(in the rows, 128 means zero)
The rows below fall into families. The same turns and mirrors carry the whole set onto itself and the rows of a family onto each other. For each named row, which other rows are in its family? Write them in the order they are listed.
These 28 rows form 7 families of 4 rows each.
Z700: [136 139 126 120  89 157 133 114 109 148 125 118 127 129 146 137 128 151
 141 163 124 141 125 131 157 149]
Z373: [133 135 133 118  90 159 129 102 113 143 117 119 132 130 151 142 120 157
 138 159 119 151 136 135 152 148]
Z356: [106 132 134 123 131 119 132 140 151 113 126 115 132 151 142 122 139 154
 103 126  98 150 152 158  93 132]
Z658: [139 129 138 118  84 153 124 118 108 134 119 130 128 133 141 144 120 160
 143 157 130 138 136 134 164 146]
Z837: [112 127 128 112 133 124 142 135 141 118 122 114 136 164 129 129 154 155
  91 135 102 160 148 159 103 116]
Z960: [124 142 138 122 144  99 121 128 125 128 113 147 151  96 124 152 115 142
  98 140 153 131 130 108 113 143]
Z285: [139 123 130 118  83 159 125 118 101 149 118 117 135 135 145 135 125 151
 137 156 123 144 133 141 162 139]
Z286: [117 143 126 118 144  87 123 129 130 126 114 155 145 101 122 146 128 130
  95 136 147 138 124 107 116 142]
Z354: [125 109 127  90 106 119 123 149 124 160 122 120 120 144 108 157 117 128
 131  82 119 174 116 128 140 116]
Z921: [138 124 132 132  84 165 133 116 111 148 118 117 128 121 141 137 132 147
 122 156 133 142 127 142 154 147]
Z67: [104 114 128 111 132 125 142 132 150 126 116 118 133 164 134 122 141 142
  93 133 113 148 144 161  89 126]
Z787: [105 126 129 116 132 125 133 138 154 123 126 108 134 154 135 117 146 157
  97 134 100 155 147 154  97 118]
Z598: [119 141 133 121 142 103 122 133 117 134 115 167 150  97 123 138 127 133
  94 135 150 140 132 105 122 141]
Z20: [114 134 128 118 121 128 149 142 140 117 122 113 143 161 130 128 140 145
  90 136 104 169 148 158  90 116]
Z165: [145 114 127  85 117 116 114 160 133 162 119 128 127 142 117 151 111 120
 138  93 112 178 120 130 129 118]
Z945: [144 108 131  86 111 113 124 160 131 156 129 133 124 142 112 142 105 133
 132  99 103 180 110 127 131 118]
Z407: [105 128 123 115 126 130 142 132 151 109 122 112 142 154 140 122 142 148
  99 141 105 149 150 165 101 124]
Z893: [141 112 117  86 120 127 119 154 122 151 122 137 128 150 112 160 110 123
 136  87 113 181 121 126 131 119]
Z822: [132 155 133 111 126  97 127 129 125 132 112 160 144 104 127 140 116 129
  90 144 146 139 118 100 113 144]
Z206: [125 147 128 114 133 102 134 132 125 134 113 157 156 100 131 146 125 135
  90 134 150 136 130  96 118 146]
Z961: [137 133 137 130  88 146 139 120  99 149 127 122 137 132 139 126 121 158
 131 164 132 154 129 137 163 137]
Z873: [142 102 124  88 112 116 112 154 118 155 126 130 128 135 108 159 113 129
 135  90 117 176 117 115 131 123]
Z405: [120 143 131 124 142  97 114 141 118 134 126 164 143 102 115 148 118 136
  99 133 147 128 128 109 123 137]
Z143: [111 123 133 115 130 125 145 137 151 111 126 108 131 154 138 138 139 154
 105 132  97 148 156 161 101 114]
Z685: [136 106 120  84 118 134 115 147 120 155 129 134 130 144 103 170 105 134
 135 100 111 179 125 125 132 112]
Z646: [140 130 134 121  90 155 130 118 104 142 131 126 130 125 137 125 129 155
 144 162 136 146 122 141 157 145]
Z319: [137 105 136  80 120 121 108 157 123 148 119 133 127 140 104 163 107 130
 137  96 111 176 127 130 124 129]
Z182: [111 137 129 119 132  98 131 133 127 137 104 168 149 101 121 148 129 134
 102 133 147 133 110 107 125 146]

Same family as Z646: Z837, Z165, Z206
Same family as Z700: Z787, Z598, Z893
Same family as Z921: Z354, Z67, Z182
Same family as Z873: Z285, Z286, Z407

The rows below fall into families. The same turns and mirrors carry the whole set onto itself and the rows of a family onto each other. For each named row, which other rows are in its family? Write them in the order they are listed.
These 32 rows form 4 families of 8 rows each.
Z899: [116 137 120 118 131 119 135 126 175]
Z536: [130 135 121 115 136  89 155 136 104]
Z297: [128 166 137 131 122 144 134 123 152]
Z660: [114 127 145  91 116 115 153 128 104]
Z193: [125 155 134  99 142  92 145 137 131]
Z594: [136 130 137 130  93 133 110 126 139]
Z903: [117 101 111 136 135 109 164 126 124]
Z37: [143 148 127 137 122 106 111 134 153]
Z927: [134 107 119 144 126 131 111 135 120]
Z87: [109 136 130 107 139 112 146 126 168]
Z804: [130 162 140 136 128 111 171 122 120]
Z221: [136 121 135 137  93 131 113 126 129]
Z10: [113 135 148  87 116 114 149 128 113]
Z39: [122 131 133 138 132 134 168 123  98]
Z630: [117 141 148  92 114 104 153 128 114]
Z332: [131 134 108 141 121  94 154 124 156]
Z365: [123 102 102 145 126 116 152 124 132]
Z516: [133 132 119 156 117 144 149 123 110]
Z923: [141 128 133 141  89 122 119 125 130]
Z216: [115 115 125 107 145 117 144 137  99]
Z186: [101 103 124 114 144 134 144 127 144]
Z784: [128 129 132 126 130 134  99 136 147]
Z475: [111 136 137  88 149 121 132 138 126]
Z267: [107 104 115 121 134 141 133 127 151]
Z320: [148 128 116 154 120 103 123 134 126]
Z996: [117 166 151 114 137 133 154 122 140]
Z224: [140 134 137 135  90 122 115 125 140]
Z77: [108 136 145 116 140 156 149 124 118]
Z413: [124 134 118 131 130  87 166 124 150]
Z498: [120 133 143  97 112 105 156 128 103]
Z78: [141 163 125 152 114 123 151 122 132]
Z357: [120 136 131 134 126 166 132 124 128]

Same family as Z357: Z297, Z804, Z39, Z516, Z996, Z77, Z78
Same family as Z221: Z660, Z594, Z10, Z630, Z923, Z224, Z498

